In the data rows, zero lies at 4.5, halfway between 4 and 5.
Some points, each followed by its number:
c(3, 3, 3, 8, 5, 3, 5, 6, 7, 4, 4, 4, 3, 4, 3, 4, 3) 0
c(4, 3, 4, 5, 5, 4, 6, 5, 4, 3, 4, 3, 7, 4, 3, 4, 4) 1
c(5, 8, 6, 6, 5, 6, 7, 6, 6, 5, 8, 8, 6, 6, 6, 8, 6) 2
c(4, 4, 7, 4, 4, 4, 5, 3, 4, 3, 5, 3, 4, 3, 8, 4, 3) 3
c(4, 4, 6, 3, 4, 7, 4, 6, 5, 4, 7, 9, 5, 5, 4, 3, 4) 4
c(3, 4, 2, 2, 3, 2, 3, 2, 1, 3, 2, 1, 1, 2, 2, 3, 3) 5
c(5, 4, 4, 4, 3, 3, 4, 3, 4, 5, 3, 4, 3, 4, 3, 4, 5) 6
c(5, 4, 3, 6, 3, 6, 8, 6, 5, 3, 4, 4, 3, 4, 4, 4, 3) 7
c(3, 3, 2, 2, 2, 2, 2, 1, 1, 2, 1, 0, 1, 1, 2, 2, 2) 8
c(5, 6, 4, 4, 3, 3, 3, 4, 5, 4, 4, 4, 4, 4, 3, 4, 5) 9
c(1, 2, 3, 1, 2, 2, 5, 1, 1, 4, 4, 2, 2, 2, 2, 2, 3) 10
c(5, 3, 5, 8, 5, 7, 8, 8, 9, 5, 6, 4, 6, 5, 4, 4, 5) 11
c(5, 7, 5, 6, 5, 5, 4, 4, 5, 5, 6, 5, 5, 5, 7, 8, 6) 12
c(2, 3, 0, 2, 3, 1, 1, 1, 1, 3, 2, 2, 1, 2, 2, 0, 3) 13
c(6, 7, 4, 4, 6, 5, 4, 4, 4, 6, 4, 6, 5, 5, 6, 4, 7) 14
c(5, 5, 3, 3, 4, 4, 4, 3, 3, 4, 3, 4, 3, 3, 3, 5, 4) 15
c(5, 4, 5, 9, 5, 5, 5, 8, 9, 5, 5, 7, 7, 5, 6, 6, 6) 16
c(3, 4, 4, 3, 4, 3, 3, 3, 3, 3, 6, 3, 4, 4, 5, 7, 3) 17
c(5, 2, 3, 3, 4, 3, 5, 5, 3, 2, 4, 5, 3, 7, 3, 4, 3) 18
c(3, 1, 6, 3, 2, 3, 2, 2, 2, 1, 3, 2, 3, 4, 6, 4, 1) 19
Which two points above are nearest to each new point by angle? Their numbers follow each, nearest first.
c(5, 4, 4, 4, 5, 5, 4, 4, 4, 8, 2, 3, 6, 9, 8, 3, 3) ~ 14 19
c(7, 5, 5, 4, 5, 4, 4, 6, 4, 7, 3, 4, 6, 6, 4, 4, 4) ~ 14 16
c(6, 6, 5, 5, 6, 5, 5, 5, 5, 6, 5, 5, 4, 5, 5, 4, 6) ~ 14 2
c(3, 6, 4, 4, 4, 4, 4, 4, 4, 5, 4, 4, 5, 4, 4, 7, 5) ~ 17 12
c(6, 6, 9, 5, 6, 5, 8, 7, 6, 5, 8, 6, 7, 6, 7, 5, 6) ~ 2 16
c(5, 5, 5, 4, 5, 4, 4, 4, 5, 4, 5, 3, 4, 4, 4, 7, 6) ~ 12 17
c(3, 5, 1, 2, 3, 3, 2, 2, 2, 3, 2, 2, 2, 2, 2, 1, 4) ~ 13 5
c(4, 4, 5, 4, 6, 4, 4, 5, 5, 5, 5, 5, 4, 4, 5, 5, 3) ~ 17 3
c(4, 4, 4, 6, 3, 3, 5, 6, 7, 3, 5, 7, 7, 4, 4, 3, 4) ~ 16 11
c(3, 3, 5, 3, 2, 2, 3, 3, 5, 3, 5, 2, 2, 2, 5, 5, 2) ~ 19 17
c(5, 5, 5, 5, 5, 4, 4, 4, 4, 6, 5, 4, 4, 4, 5, 4, 6) ~ 14 12
c(5, 4, 5, 6, 6, 7, 9, 4, 4, 6, 5, 4, 4, 5, 5, 5, 5) ~ 11 7
c(2, 5, 2, 3, 3, 3, 4, 3, 3, 3, 3, 3, 3, 3, 3, 5, 4) ~ 5 8
c(6, 6, 5, 5, 6, 5, 5, 5, 4, 5, 4, 5, 6, 5, 5, 4, 6) ~ 14 2
c(5, 3, 3, 4, 4, 3, 3, 4, 4, 4, 4, 5, 6, 8, 3, 4, 3) ~ 18 13
c(5, 4, 4, 9, 4, 5, 5, 7, 9, 4, 5, 7, 7, 5, 5, 5, 5) ~ 16 11
c(3, 3, 3, 8, 5, 3, 3, 5, 7, 4, 4, 3, 5, 4, 3, 3, 3) ~ 0 1
